In the rows, zero is written as 128.
One hidden turn or mirror swaps the rows below in pairs. Which row is each named row swapped with?
Muvu: [116 128  84 134 155 104 147 140 142 127 153 104 140 141 128 106 110 110
 106 134  39 156 115 119 126 132 135 120 153 119 131 145 132  85 136 149
 143  71 106 132 124 147 106 163 106 127 117 128 105 118 115 139 143 137
 136 155 120 172 149 132 156 150 101 129 109 141  87 135 111 122 152 156
 144 122 137 158 126  84 133 179 133]
Vigu: [145 146 160 125 126  97 147 144 117 114 132 140 119 142 121 160  98 152
 159 150 102 164  99 139 118 105 145 146  99 121  96 162 116 138 121 110
 154 169  85 115  77 178 121 143  97  81 156  90 128 111 147 103 152 142
 184 121  97 139 128 118 149  98 144 138 132 164 114 111 136 120 127 144
 145 136 134 161 133 108 153 140 153]
sesov: [106 149 166 122 125 122 142 142 113 119 102 118 100 137 121 161 106 151
 167 146 116 182 103 146 114 111 147 158 113 119  98 178 106 153 142 120
 104 180 114  81  96 156  95 116 117 107 155 100 140 122 168 100 143 139
 143 126 125 123 143 121 139 124 148 143 123 149  89 126 123 151 115 121
 121 135 114 146 132 102 106 149 136]
tipez: [129 151 170 122 127  93 157 155 106 130 109 110 110 130 128 162 112 124
 159 133 110 184  82 154 114 116 149 129 133 103  87 167 120 120 149 156
 114 165  87 118  98 177  80 111 119 143 180 111 138 107 137 103 124 134
 151 139 107 158 156  98 160 117 137 155 119 182  80 146 119 132 144 123
 140 126 103 160 105 116 109 140 116]
sofe: [117 107 102 143 114 103  83 105 148 118 154  95 131  96  97 131  84 103
  99 151  60 151 113 142 141 128 130 107 149 134 142 112 121  92 146 154
 111 105 150 136 133 130 112 142  94 141 131 164 109 114 134 162 114 136
 131 153 144 144 145 118 155 141 124  96 144 132  78 147 143 145 152 145
 139 139 109 151 108  95 143 153 116]
kase: [109 154 121 122 161 113 182 160 122 126 121 119 120 164 141 125 122 135
 145 131  72 175 111 123 110 122 144 149 132 109 104 184 122 123 135 131
 139 115  84  99 103 162  94 149 120 108 129  91 125 121 135 105 159 140
 141 137 109 158 146 134 148 143 117 156  98 150  93 124 102 124 130 144
 135 118 140 155 139  88 112 176 146]
dasiv: [ 97 154 154 144 115  88 153 124 105 134 112 130 146 129 127 154 109 148
 133 146 103 170 118 114 115  95 125 151 100 111 110 193  99 164 122 129
 112 145 108  90  92 148 115 136 120 101 136  70 133 101 165  94 125 125
 147 125 109 115 144 130 113 101 103 142 145 152 105 112 154 131 123 119
 117 142 113 135 118 134 135 143 116]
dano: [122 110 106 139 131 127 100 106 132  88 120 112 152 112  90 150  94 102
 113 128 105 134 119 143 144 125 111 112 128 149 120 116 145 126 127 122
 126 124 140 179 176 121 153 134 139 127 104 172 104 134 151 147 115 117
 150 138 115 110 139  89 150 143 136 122 119 107  95 124 167  99 147 146
 127 108  79 144 142 120 120 173 112]
ropa: [117 143 149 127 133 133 146 126 106  92  90 125 131 143 106 170 107 138
 159 119 144 154 119 142 131 107 133 147 110 139  96 163 133 170 123  98
 115 174 114 136 146 152 140 115 144 107 128 125 125 145 170 105 136 123
 161 123 101 105 148  99 142 136 157 157 111 122 105 105 156 107 114 135
 111 108  97 142 148 125 108 170 128]
guf: [156 111 110 141 118  84 102 118 144 112 173 120 143 110 102 137  81 115
 106 155  60 140 105 135 138 120 130 108 128 132 130 111 129  88 125 134
 162 112 115 160 105 155 134 165  79 108 139 142 103 104 120 148 132 138
 177 142 113 155 128 113 160 109 123 101 149 151 107 128 151 117 156 162
 158 138 124 167 116 103 182 141 139]
ligin: [105 123 106 161 109  77 107  95 133 133 152 112 170  98 110 131  95 111
  82 146  62 143 124 108 135 110 109 115 128 122 146 143 111 115 126 155
 118  89 138 132 120 128 130 154 103 125 121 118 111  97 140 139 105 121
 138 147 124 130 147 127 121 111  82 108 159 140  95 130 170 126 150 137
 132 144 106 138 103 129 161 148 102]
Pud: [128 111 100 145 126 121  97 101 135  91 127 104 157 111  91 148  89 100
 107 123 101 132 126 137 150 122 118 107 138 148 131 112 145 121 125 124
 119 117 144 177 173 132 153 134 126 134 113 173 100 138 146 150 113 122
 153 142 119 120 150  96 151 147 134 122 127 107  98 121 171 103 145 152
 124 109  90 147 132 121 136 172 113]
netu: [116 138 144 124 135 136 136 128 110  90  89 125 133 139 103 170 109 131
 154 126 141 152 116 146 127 116 122 142 105 141  96 156 134 167 126 101
 120 171 117 147 153 139 142 118 153 106 117 131 124 137 172 113 131 120
 157 123 100  98 135  92 142 135 153 150 108 117 102 112 156 101 123 133
 117 105  84 141 156 124 100 171 126]
Nidig: [136 123 127 137 119  83 120 132 131 126 143  93 131 103 112 143  99  93
 112 137  70 163  89 151 131 126 136  96 156 113 117 125 131  79 153 181
 118 118 112 154 124 160  93 129 102 167 166 155 119 105 117 141 104 133
 144 158 119 171 161  96 170 129 120 124 133 169  71 161 131 130 169 138
 149 125  98 165  92 113 132 144 103]

Pud is swapped with ropa
netu is swapped with dano
dasiv is swapped with ligin

One hidden turn or mirror swaps the rows below in pairs. Which row is each named row swapped with?
nesin: [102 116 127 115 126 125 105 130 132  97 137 118 147]
dor: [127 151 119 131  88  83 124  90 115 153 155 151 121]
fola: [161 122 108 128  81 100 117  86 134 115 150 156 119]
bibe: [130 155 131 110 172 121 120 115 150 128 131 132 136]
zata: [106 125 128 111 147 129 139 126 121 148  88 138 106]
Tusi: [ 67 136 131 116 127 101 133 112 130 121 146 150 129]
pul: [126 101 108 157  87  87 143 107 131 142 151 150 132]
ratob: [162 133 100 101 130 125 120 104 148 129 161 130 149]
Pekit: [131 147 140 111 135  87 143  83 143 147 112 174 109]
bidaf: [ 79 150 114 114 122 104 120 110 134 156 115 141 118]
lofo: [178 110 112 127 118 133 118 115 133  99 144 131 129]
zari: [163 123 132 128 146 138 138 133 103 132 130 123 123]
pepuv: [ 97 106 148 113 147 122 159 123 115 118 116 155 113]
Dibip: [145  89 112 155 126 121 142 135 127 129 145 125 142]
volo: [111  94 143 115  94  92 140  98 117 114 111 167 110]
sab: [176 115 113 101 110 105 146  84 136 144 136 165 120]

bibe is swapped with Pekit
fola is swapped with lofo
Dibip is swapped with pul

